How far apart are the two rows of each pair, measured in a hidden way? 0 means very close, and 40 very far. Two or three weighted sums of its numbers give each row a place; it is the straight-line distance between the places.
[-0.48 -0.19  0.57 -0.04  0.26 -0.93  0.13 -1.    1.01  0.76]
[-1.01 -1.22 -0.07  1.46 -0.29  1.11 -0.16 -0.11 -0.9  -0.45]: 14
[-0.25 -0.33  0.75 -0.33 -1.11  0.99 -0.4   0.9   0.37 -0.39]
[ 0.15 -0.39  1.26  0.85 -0.22  0.6  -0.3   2.45 -1.42 -0.23]: 19
[ 0.52  0.46 -1.72 -0.3   1.37 -1.53  0.46 -0.37 -0.89 -0.28]
[-1.    0.17  0.15 -0.85  0.33 -1.54  0.17 -1.55  2.64  0.14]: 18
[ 0.87 -0.01 -0.66 -1.42  1.18 -2.19  0.03 -2.08 -0.97  0.05]
[ 0.51  1.17 -0.6  -0.18  2.27 -1.13  0.02 -0.98  1.02  0.15]: 13
[-0.73 -0.05 -0.1  -0.02 -0.14 -0.26 -0.54 -1.25  0.79 -0.11]
[ 0.83 -0.76 -0.28  0.07 -0.3   0.44  0.53  1.19 -0.19  0.23]: 10
[ 0.14 -1.67 -0.39 -0.76  0.59 -1.01 -0.35 -0.62  0.73 -0.56]
[ 0.12  1.12 -0.04  0.5  -1.02  1.07 -0.38 -0.62  1.27 -1.06]: 13
[-2.29 -0.73 -0.2   0.9   0.4   0.82 -0.68  0.41  0.57 -0.06]
[-0.25 -0.19 -1.37  0.37  1.19 -0.08  1.43  0.54 -1.54  0.19]: 16
[ 0.67  2.01  0.75 -0.7  -0.05  0.22 -0.5   0.66  0.26  0.93]
[ 0.22  0.36  2.26 -0.04 -0.57  0.24  1.19  2.01 -0.61  1.07]: 12
[-0.33  0.47 -0.65 -0.4   0.64 -0.53 -0.96  0.36 -1.44  0.6 ]
[-0.19 -0.21 -1.   -0.58 -0.67  0.39 -1.42 -1.28 -0.2  -0.71]: 32
[-0.36 -0.19  0.81  0.06  0.7  -1.01  0.25 -1.02  0.72  0.82]
[-0.49  0.32  0.26  0.69  0.42 -0.11  0.11 -0.85  1.39  0.43]: 5
[ 0.6   0.23  1.28 -1.2  -1.13 -0.64 -0.86  1.24 -0.6   0.95]
[-1.32 -0.44 -0.54  0.76  0.75  0.08 -0.08 -1.19  1.09  0.32]: 18
[ 1.35 -1.61 -1.19  0.46  0.45  0.03 -0.01 -0.9  -0.08 -0.19]
[-1.58 -1.52 -1.49  3.07  1.75  0.09  0.24 -0.36 -1.87 -2.24]: 21
[-0.29 -0.45  0.68 -1.22 -1.62  0.44  0.22 -0.38  0.28  1.1 ]
[ 1.42  2.2   0.64 -2.11 -0.67 -0.4  -0.29 -0.22  1.71  1.19]: 14
[ 0.22  0.52  1.06 -0.81 -2.77  1.62  1.25  0.47 -0.73  1.29]
[ 0.3   1.88  0.04 -1.85 -1.64 -0.14 -0.12 -0.41 -1.55  0.26]: 16
[-0.15  0.66 -0.72 -2.02 -2.01 -0.91  0.4  -0.97  0.97  1.13]
[ 0.2   1.19 -0.77 -1.98 -0.5  -1.23 -1.99  0.48  0.91  2.46]: 38
[-1.01 -1.3   0.47  0.99 -0.2   1.22 -0.63 -1.06 -0.06 -0.52]
[ 0.5  -0.5   0.77  0.65  0.1   0.53  0.78  1.75 -1.01  0.11]: 18
[ 0.41 -0.24 -1.93 -1.52  0.67 -2.29  0.06  0.    0.9  -0.51]
[ 1.07  2.49  1.27 -0.62  0.09  0.62 -0.77 -0.21  0.54  1.94]: 3
[ 1.42 -0.49  1.33 -0.97 -0.97  0.7  -0.02  0.72 -0.79  0.75]
[-1.2  -1.66 -1.42  1.71  1.35  0.85  0.34 -1.62 -1.07 -1.25]: 20
[ 0.84  0.58 -0.39 -1.66 -0.94  0.   -0.06  1.07 -0.97  1.24]
[-0.72  0.11 -0.95 -0.34 -0.01 -0.12 -1.41 -0.19  1.11 -0.14]: 7
[ 0.19  0.25  0.85 -1.24 -1.11  0.04 -0.88  2.01 -0.88  0.94]
[-0.34 -0.62 -1.26  1.01  0.58 -0.33 -1.19 -1.74 -2.33 -1.4 ]: 33
[-0.24 -0.48  0.22  1.3   0.97  0.89  0.21  0.2   0.94  0.85]
[-1.47 -1.23 -0.56 -1.92  0.58 -2.44  0.54 -2.41  1.87  0.19]: 14
[ 0.78 -0.29  0.98 -1.98 -1.19  0.38 -0.17  1.38 -0.6   0.8 ]
[-1.84 -0.37 -2.36  1.87  2.09 -0.98  0.05 -0.73  0.05 -3.22]: 33
[-0.06 -0.98  0.64 -0.72 -1.38 -0.15  0.23 -0.82  1.42 -1.1 ]
[ 0.61 -1.37 -0.66 -1.06  1.29 -0.9  -1.07 -0.79  0.23 -0.45]: 27
[ 1.04  0.32 -0.58 -0.41 -0.06 -0.18  0.24  1.07 -0.15 -0.45]
[-0.02 -0.15 -1.51 -1.03  0.58 -1.57  0.77  0.1  -0.16 -0.25]: 12
[ 0.31 -0.39 -0.36 -0.05  0.56  0.3   1.14  1.01 -1.64 -1.34]
[ 0.28 -0.05  0.14 -0.4  -0.63  0.7  -0.15  0.81 -0.44  0.41]: 19
[ 1.65 -0.12 -1.04 -0.77  0.52 -0.28  0.21  0.05 -1.58 -0.57]
[-0.68 -0.21  0.37  0.77 -0.12  0.53 -0.95 -0.21 -0.96 -0.6 ]: 3
[-1.16  1.08  1.42  0.99 -0.19  0.67 -0.05 -0.44  1.39  1.05]
[ 1.41  0.57 -0.28  0.71 -0.23  1.38  0.98  2.15 -0.91  0.91]: 10
[ 1.38  2.1   0.49 -1.11 -0.92  0.36 -0.06  1.6  -1.48  0.72]
[-0.08  1.11 -0.02 -0.41  0.94 -1.56 -0.49 -1.31  0.94 -0.52]: 16
[ 0.2  -0.77 -0.44 -0.72  0.39 -1.1   0.23 -1.32 -0.37 -0.28]
[ 0.86 -0.23  0.01 -0.4   0.22 -0.47  0.85  0.37 -0.23  0.28]: 7
[ 0.47  2.62  0.72 -1.62 -1.07 -0.59 -0.23 -0.6   0.52  0.65]
[ 0.45  2.52  0.61 -1.48  0.42 -0.78 -0.71 -1.17  1.54  0.99]: 9
[ 0.86 -1.45 -0.61  0.07 -0.25  0.72 -0.12  1.62 -1.18 -0.65]
[-1.26  0.84  1.61  0.01 -0.67  0.14  0.32  0.34  0.52  1.04]: 22
[ 1.08 -0.29  0.19 -1.25 -0.59 -0.4  -0.12  0.55 -0.66  0.39]
[ 0.05  0.31 -0.32  0.37  0.34  0.73 -0.39  0.71 -0.33 -0.74]: 7
[ 0.74  0.62 -0.5  -1.07 -0.11 -0.27  0.38  1.21 -1.31 -0.6 ]
[-0.83 -0.95 -1.37  0.93  0.91 -0.5  -0.85 -1.34 -0.04 -1.34]: 24
[ 0.55  0.12  0.07  0.37  0.17  0.44 -0.17  0.04  0.58 -0.79]
[-0.2   0.23 -1.09 -0.1   0.03 -0.19 -0.99  0.78 -0.03  1.06]: 29
[-0.47  1.88 -0.24 -0.51  0.37 -0.47 -0.21 -0.02  0.66 -0.22]
[-0.74 -1.3  -0.58  0.43 -0.81  1.38  1.16  0.71 -0.62  0.79]: 18
[-1.43  0.53  0.46 -0.62 -0.48  0.05 -1.28 -0.21  1.6   1.48]
[-0.48  1.43  2.14  0.38 -0.48  0.85 -0.5  -0.42  1.05  0.37]: 18
[ 0.78  1.1   0.53 -0.74 -1.47 -0.28 -0.41 -0.97  0.86 -0.11]
[-0.06  1.3   1.27 -0.84 -1.04  0.17 -0.89 -0.01  1.49  1.11]: 17
[ 1.13 -0.93  0.49 -0.42 -0.25  0.36 -1.4   0.06 -0.2   0.71]
[ 0.27 -0.77  0.45 -0.79  0.38 -1.26  0.26  0.47 -0.69  0.28]: 21
[ 0.66 -0.48 -0.8  -0.91 -0.38 -0.98  0.74  0.15  1.03  0.23]
[-0.01  0.16  0.45  0.2  -1.42  1.09 -1.06  0.15 -0.53 -0.3 ]: 12
[ 0.34 -0.9  -0.68  0.71  1.35 -0.47  1.38 -0.67 -0.66 -0.88]
[ 0.98  0.76  0.16 -1.44 -2.41 -0.75 -1.49 -0.88  1.3  -0.11]: 35
[ 1.01  2.43  1.07 -0.86 -0.96  0.93 -0.55  0.83 -0.13  1.67]
[-0.57 -0.93 -1.15  0.64  2.25 -1.07  0.25  0.15 -0.59 -1.16]: 12
[ 0.64  0.69  0.67 -0.85 -1.88 -0.5  -1.43 -0.81  0.59 -0.24]
[ 0.23 -0.52  0.24 -0.91  0.17 -0.82 -0.55 -0.2   0.17 -1.06]: 24
[-1.74 -0.84  0.73  0.56  0.82  0.35 -0.16 -0.83  1.74  0.47]
[ 0.15 -0.32 -0.22  0.78 -0.68  2.32  0.63  0.83 -1.57 -0.17]: 14
[ 0.1  -0.12  0.52  0.89 -0.84  1.73  0.25  0.72 -1.19  0.06]
[-0.69  0.14  1.69  2.46 -0.68  3.31  1.    2.37 -0.47  0.57]: 13
[ 0.93  0.88  1.69 -0.64 -2.12  0.53 -1.84 -0.15  0.56 -0.71]
[ 0.92  0.71  0.5  -1.41 -0.68 -1.67  0.17  0.78  0.74  0.41]: 28
[-0.12 -0.41 -0.27  0.84  0.11  0.75  0.02 -1.34  0.95 -1.52]
[ 0.72  1.93  0.33 -0.89 -1.84  1.24 -0.92  1.24 -0.35  2.18]: 32
[-0.31  0.15  1.55  0.63  0.57  0.43  0.23 -0.63  0.09  0.52]
[ 0.42  0.52  1.12  0.   -1.41  2.02 -0.58  0.92  0.22  2.25]: 20
[-1.37 -0.2   0.82  1.49  0.08  1.23 -0.25  0.59  1.06  1.08]
[ 1.56  1.91  1.56 -0.1  -2.64  1.03 -0.61  0.38 -0.33  1.66]: 25
[ 0.23 -1.53 -0.38  0.91  1.48 -0.33  0.54 -0.23 -0.19 -1.42]
[-1.01  0.61  0.36 -0.4   0.77 -0.86 -0.57 -0.93  1.84  0.72]: 16
[ 0.32 -0.08 -0.73  0.17  0.    1.07  0.57  1.92 -0.72  1.  ]
[ 0.43  0.73 -1.33 -1.15  0.3  -0.99 -0.11 -0.86 -1.15 -1.1 ]: 15
[ 0.14  0.66  0.59  0.88 -0.8   1.92  0.66  0.48 -0.23  1.35]
[ 0.41  0.29  0.05 -0.46 -0.97  0.35 -0.33  0.62  0.07  0.21]: 9
[-0.04 -0.36 -0.88 -0.67  0.47 -1.93  0.66 -0.67 -0.73 -0.29]
[-1.59  0.93  2.89 -0.16 -0.85  0.57 -0.92  0.26  0.74  0.92]: 24
[-0.94 -1.27 -0.48 -0.22  0.98 -1.46  0.33 -0.59  1.34 -0.05]
[-0.23 -0.25 -0.08  0.14  0.07 -0.05 -0.4  -0.22  0.31  0.  ]: 8
[ 0.53  1.45  0.   -2.3  -1.59 -1.18 -1.77 -1.59  0.27  0.56]
[-1.71 -1.08 -1.18  1.83  0.67  0.73  0.16 -0.94 -0.73 -1.13]: 17
[ 0.16 -0.52  0.29 -0.1  -0.02 -1.1   0.02 -1.54  0.56  0.36]
[ 0.44  0.98  2.09  1.27 -0.76  1.43  0.81  0.44  0.9   0.98]: 14
[ 0.17 -0.08  1.06 -0.67 -1.11 -0.16 -0.79 -0.02  0.78  1.26]
[-1.22 -0.16  1.14 -0.74 -1.92  0.47  0.51 -0.13  1.72  1.92]: 15
[-0.03 -0.58 -1.65  1.37  2.11  0.09  0.53 -0.35 -0.97 -1.04]
[ 1.2  -1.02 -0.4  -0.31  0.2   0.11  1.47  0.02 -0.68 -0.84]: 25
[-0.11  1.23 -0.44 -0.95  0.57 -0.96 -1.42 -1.14  1.2   0.04]
[ 0.95 -0.27  1.    0.09 -0.57  1.53 -0.79  0.93  0.18  0.83]: 21
[ 0.38 -0.87  0.71  0.49  0.45  1.23  0.66  1.13 -1.41 -0.38]
[-0.74 -0.51  0.1  -0.45  0.16 -0.94 -0.7  -0.98  0.69  0.53]: 26
[ 1.61  1.26  0.05  0.6  -0.33  0.28 -0.56  0.23  0.   -1.38]
[-1.74 -0.28  1.29 -1.46 -0.41 -0.89 -1.87 -0.95  2.01  1.46]: 20
[-0.19 -1.45 -1.26  1.    1.11 -0.62  0.03 -0.57 -1.91 -1.39]
[ 0.   -0.73  1.14 -1.28 -0.37 -0.59 -0.64  0.01 -0.09  0.57]: 18
[ 1.69  0.52  0.17 -0.51 -0.31 -0.2  -0.61 -0.58 -0.88  0.76]
[-0.46 -0.34  1.31 -1.22 -0.29 -0.07 -0.23  0.42  0.15  0.17]: 36
[-0.49 -0.92 -1.6   0.41  1.11 -0.88 -1.14 -2.09 -0.8  -0.91]
[ 0.57  0.26  1.06  0.66 -0.37  1.75  0.34  2.46 -1.7  -0.08]: 34
[ 0.62 -0.36  0.14 -0.42 -0.76  0.46 -0.52 -1.08 -0.94  0.01]
[ 1.84  0.36  1.32 -2.16 -3.56  2.03 -2.13  0.69 -0.56  1.05]: 30
[-0.7  -0.07  0.84 -0.82  0.68 -1.93 -0.28 -1.86  1.2   0.21]
[ 0.35  0.9   0.18  0.04  0.18 -0.16 -0.05  0.28 -0.16 -0.56]: 8
[-0.25  1.02 -0.18 -0.27 -0.38  0.06 -0.32  0.36  0.46 -0.27]
[-0.77 -0.87 -1.43  1.49  1.03  0.38 -0.77 -0.32 -0.62 -1.68]: 8
[ 0.42 -0.91 -0.1  -0.62 -0.09 -0.97 -0.78 -1.76  0.89 -1.11]
[ 1.    0.38  0.09  1.2  -0.52  1.89 -0.37  0.61 -0.54 -0.53]: 7
[-0.16 -1.32 -0.89  2.52  1.27  1.3   1.17 -0.9   0.18 -2.23]
[0.32 1.72 0.34 0.27 0.63 0.47 0.64 0.53 0.33 0.45]: 28
[ 1.42  0.86  0.87  0.02 -1.84  1.52 -0.17  1.74 -0.84  0.05]
[-2.1   0.37  1.98  0.76 -0.41  1.29  0.31  0.97  0.94  1.02]: 27
[-0.56 -1.21  0.4   0.89  0.41  0.96  0.68  0.69  0.79  0.21]
[ 0.55 -0.41  0.38 -1.53 -0.59 -0.14 -0.18 -0.25 -0.65 -0.1 ]: 7
[-0.72  0.61  0.75  1.26 -0.71  0.32 -0.39 -0.36 -0.04  0.46]
[ 0.35 -1.05 -0.97 -0.13  0.62 -0.61  0.37 -0.98 -0.39 -0.49]: 13
[-1.28  0.25 -1.02 -0.26  0.45 -1.22 -0.28 -0.56  1.13 -2.13]
[-1.33  0.   -0.13 -0.08 -0.5  -0.22 -0.79 -0.14 -0.68 -0.39]: 10
[ 1.87  3.87  2.19 -2.18 -2.73  1.54 -1.24  1.41  0.1   3.37]
[ 1.13  0.11 -1.38 -0.43  0.69 -0.56  0.47  0.48 -0.41  0.47]: 15
[-0.87  0.37  0.73  0.13 -0.46 -0.47 -0.36 -1.57  2.73  0.45]
[ 1.48  1.17  0.29  0.07 -0.3  -0.11 -0.83 -0.54 -0.27  0.24]: 11
[ 0.62 -1.36 -0.87  1.11  0.76  0.67  1.56  0.34  0.42 -0.62]
[-0.8  -0.22  0.77  0.06  0.18  0.31 -0.2  -0.85  0.23  1.07]: 11
[ 0.78 -0.42  0.25 -1.13 -0.53  0.07 -0.18 -0.05 -0.04  0.22]
[ 0.74  0.77  2.25 -0.27 -1.46  1.06 -0.9   0.81  0.39 -0.28]: 8
[-1.27 -0.81 -0.25  0.61  0.52 -0.92 -1.34 -1.33 -0.99 -0.42]
[ 0.76 -0.47  0.11  0.39 -0.17  0.56 -0.3  -1.38  0.39 -1.  ]: 28
[ 0.16  0.97  1.71 -0.72 -1.96  1.15 -0.72  0.97  1.43  1.98]
[-1.42  0.18  0.74 -0.06 -0.16  0.09 -0.17 -0.6   1.01  0.91]: 17
[-1.05  0.   -1.36 -2.46  0.28 -2.54 -1.93 -1.77  0.98 -2.38]
[ 0.73  1.15 -0.14 -2.   -1.6  -0.06 -0.13  0.92 -1.04  1.89]: 14
[-0.53 -0.49 -0.99  1.52  1.15  0.91  0.05  1.19 -1.62 -1.56]
[ 0.42  0.51 -0.58 -0.38  0.35 -0.68 -0.83 -0.76  0.73 -0.59]: 16
[ 0.6  -0.01 -0.52  0.16 -0.68 -0.29 -1.06 -1.12  1.57 -0.76]
[-0.91  1.1   1.15  0.76 -0.76  0.79 -0.02  0.24  0.47 -0.13]: 27
[ 0.98 -0.47 -0.88  0.06  0.61 -0.38  1.07  0.68  0.6  -0.91]
[ 1.12  3.    1.68 -1.47 -0.63 -0.06 -0.14  0.51  0.48  2.15]: 17
[ 0.   -0.79  0.49 -0.85 -0.04 -0.88  0.04  1.21  0.05  0.36]
[ 0.04 -0.74  0.46 -0.4   0.34 -0.22  0.26  0.7  -0.12 -0.57]: 12
[-0.17 -1.81  0.26  0.96  1.4  -0.57  1.    1.12 -0.42 -1.24]
[ 0.01 -1.67 -0.19  1.1   1.78  0.3   0.49 -0.3  -0.87 -1.83]: 10
[ 0.03  0.21 -2.1   0.    2.03 -1.38  0.85 -0.12 -0.42 -0.64]
[ 0.12  0.23 -0.06  0.28 -0.07 -0.03 -0.36  1.34 -1.18 -0.42]: 19
[ 1.34 -1.01  1.   -0.1   0.   -0.4   0.29  0.91 -0.6  -0.24]
[ 0.06  0.17  0.4   0.12 -0.01  0.31  0.25 -0.44  0.26  0.37]: 9
[-0.04  0.44  0.18 -1.14 -0.03 -1.2  -0.48 -0.22 -0.2   2.4 ]
[ 0.93 -0.74 -0.27 -1.67  0.61 -1.84  0.49 -0.66  0.28  0.15]: 24
[-0.06 -0.66 -2.36 -0.1   2.05 -1.71  0.95 -1.06  0.99 -0.7 ]
[ 0.01 -0.94  0.08  0.56  0.83 -0.1   0.91  0.49 -1.51 -0.24]: 14
[-0.48  0.68  2.05  0.1  -0.44 -0.61 -0.26  0.42  1.06  0.63]
[ 0.93  0.97  1.49 -1.35 -1.45 -0.48 -0.94 -0.02  0.48  1.08]: 13
[-0.59 -0.3   1.16 -0.13  0.34 -0.12  0.99  1.66 -1.11 -0.4 ]
[ 1.2  -0.36 -0.95 -0.99 -0.48  0.6  -0.01  0.67 -0.48  0.64]: 27
[-1.15  0.48 -1.86  0.4   0.88 -0.94 -0.15 -0.17  0.41 -1.71]
[-0.67 -1.09 -0.08 -0.83 -1.3   0.96 -0.17 -0.49  0.09  0.14]: 30
[ 2.26  1.33  0.67 -0.95 -0.85  0.18 -0.53  1.45 -0.9   0.44]
[-0.49 -0.03 -0.52  1.11 -0.68  0.25 -0.66 -1.4  -0.17 -1.21]: 22
[ 0.54 -1.03 -0.58 -0.79  0.15 -1.17 -0.12 -0.22  0.43  0.62]
[-1.02 -0.64  0.93 -0.5  -0.68  0.13  0.07 -1.28  0.88 -0.14]: 28
[-0.52 -1.66  0.06 -0.78  0.7  -1.28 -1.06  0.27 -0.06 -0.11]
[ 0.57 -1.26 -1.46  0.41  0.7   0.22  1.14  1.16 -0.52 -0.69]: 13
[-0.88 -0.06 -0.88  0.52  0.96 -1.21 -0.3  -1.32 -0.75 -2.18]
[ 0.21 -0.21  0.47 -0.86 -0.29 -0.11  0.54  0.41 -0.81 -0.44]: 20
[-0.31 -0.84 -0.15  0.72  0.14  0.    1.3   1.1  -1.53  0.5 ]
[ 2.55 -0.12 -0.51  0.48 -0.78  1.95  0.1   0.4  -0.21  0.71]: 30
[-0.44  0.51 -1.6   0.24  0.52  0.06 -0.27 -0.21  0.09 -0.21]
[-0.51  1.51 -0.35  0.55 -0.33  0.52  0.06  0.86  0.23 -0.79]: 10
[-0.58 -1.37 -1.51  0.64  2.47 -1.66  0.46 -2.49  0.77 -2.94]
[ 0.03 -0.55 -0.56 -0.55  0.5  -0.07  0.24 -0.1  -0.33 -0.09]: 18
[ 0.45  1.28  0.83  0.33  0.08  0.17 -0.31 -0.09 -0.26  0.55]
[-0.71  1.84  1.53 -0.68 -0.97 -0.38  0.13  0.22  1.66  0.84]: 12
[-0.89 -0.88  0.09  0.33  0.27 -0.2   0.18  0.11  1.38  0.57]
[ 1.77  1.08  1.51 -2.27 -0.2  -0.76 -0.06  0.84  0.46  0.81]: 14
[ 1.1  -0.2   0.48 -0.83 -1.3   0.49 -0.93 -1.03  0.81 -0.66]
[ 1.14 -0.39 -2.13  0.06 -0.2   0.38  0.77  0.4   0.39  0.04]: 22
